One turn moves each row of this set onto another row. After a few examples, where does it send each row asked below?
k457: [-6, 5, 15, 14, 16, 3, 0, -7, 13, -11, 15, 0, -11, -26, -9]
k47: [14, -5, 1, 17, -20, -10, -7, 2, 1, -10, 6, -9, -25, -4, -22]
k590: [-16, -3, -4, -1, -9, -7, 16, 4, -7, 15, 5, -4, 13, 12, 1]
k712: [-12, 17, 20, 12, 6, 13, 12, -12, 10, -8, 14, -5, -14, -12, -3]
k670: [-5, 4, 17, 13, 18, 4, 1, -8, 15, -12, 10, 1, -13, -24, -8]
k519: [6, 16, -17, 12, -15, -13, -7, -27, -6, -3, 8, 21, -2, -5, -18]
k341: [9, 8, 19, -4, -23, -5, -7, -9, 19, -12, -19, -3, -20, 1, -18]
k334: [9, -18, 9, 10, -2, 7, 8, -6, -4, 3, 9, 7, 3, -27, -11]
k852: [13, -11, 13, 1, 8, 11, 5, -12, 14, -3, -10, 9, 8, -23, -11]
k23: [-16, 21, -3, 9, -2, 0, -10, -13, 11, -30, 7, 12, -13, -15, 6]
k897: [19, 7, 3, 5, -9, -6, -14, -5, 23, -16, -13, -10, -11, -1, -25]
k377: [-2, -9, -20, -3, 13, -15, -19, -16, 7, -8, -11, -3, -11, 14, 1]
k612: [-12, 7, -9, -11, 0, -23, 0, -10, 10, 11, -14, 12, 13, 15, -7]
k772: [-15, -12, -13, -5, -4, -11, 3, 1, 3, -5, -17, 14, 3, 13, 15]
k557: [-13, -15, 20, -18, 0, -11, -2, -15, 1, 16, -9, -5, -14, 2, -1]
k110: [-12, 1, -18, 0, -6, -6, -5, -16, -9, -2, 3, -9, -15, 25, 8]
k661: [11, 2, 6, 9, -21, 6, 0, -2, 12, -20, -12, -10, -27, 9, -7]
k177: [-6, -5, -25, 2, 4, -20, -20, -10, -6, -3, 10, -9, -1, 6, -6]
k279: [-12, -1, 1, -9, 2, -2, 15, -3, 9, 9, -16, 1, 11, 19, 6]
k791: [-13, 25, 3, 11, 0, -12, -9, -22, 10, -16, 9, 16, -22, -11, -6]
k46: [4, -2, 21, 4, -9, 20, 22, -18, 1, 5, -5, 6, -6, -5, -3]
k744: [7, -11, 10, 6, -27, -2, -7, 5, 3, -19, -7, -2, -26, -9, -7]
k267: [4, 16, -20, 4, -14, 7, -8, -19, 6, -24, -6, 16, 11, -5, 1]
k200: [9, 11, -11, 7, -7, -8, -4, -32, 6, -8, -12, 27, -12, 3, -10]
k750: [-9, -24, -3, 1, 8, -16, 9, 4, 1, 11, -8, 8, 0, 6, 1]
k699: [-19, -19, 9, -13, -9, -2, -5, 2, -10, 3, 5, -13, 0, -11, 8]
k970: [4, 9, 11, 5, -35, -10, -7, -1, 0, -4, 7, -10, -14, -8, -24]
k285: [3, 11, 15, 0, -12, 18, 14, -16, 3, 7, 5, -2, 15, -13, -13]
k582: [-12, 20, 20, 9, 7, 13, 10, -12, 13, -10, 13, -6, -9, -13, -4]
k70: [-16, 20, -3, 11, -5, -1, -10, -12, 6, -29, 11, 12, -14, -17, 6]
k694: [9, 7, 6, -3, -25, -3, -17, 5, 16, -21, -8, -10, 1, -15, -18]
k88: [-14, 29, 2, 11, 0, -12, -10, -22, 10, -15, 11, 15, -18, -12, -9]
k134: [-15, -2, 14, -20, -3, -13, -9, -12, 0, 17, 3, -13, 8, -6, -13]
k39: [-14, -5, -10, 0, -8, -26, 6, -7, -8, 15, -1, 14, -2, 15, -3]
k213: [1, 2, -20, 13, -20, 6, -2, -17, -8, -21, 0, 20, -8, -3, 8]
k20: [-16, -3, -19, -6, -9, -15, -2, 6, -3, -2, -1, 5, 21, 4, 5]
k608: [-9, 15, -19, -9, -1, -6, -12, -17, 4, -4, -3, -15, 6, 22, 1]
k178: [10, 15, -1, 8, -28, 2, -6, 2, 8, -15, 5, -20, -3, -1, -20]
k384: [-6, -10, -7, -5, 9, -18, 1, 5, 8, 10, -5, 2, 23, -1, -9]
k536: [-14, -12, 11, -24, 1, 1, -9, -4, 9, -3, -13, -12, 8, -6, 8]

k699 turns into k177
k582 turns into k23
And these:
k519 turns into k285
k39 turns into k590
k661 turns into k744

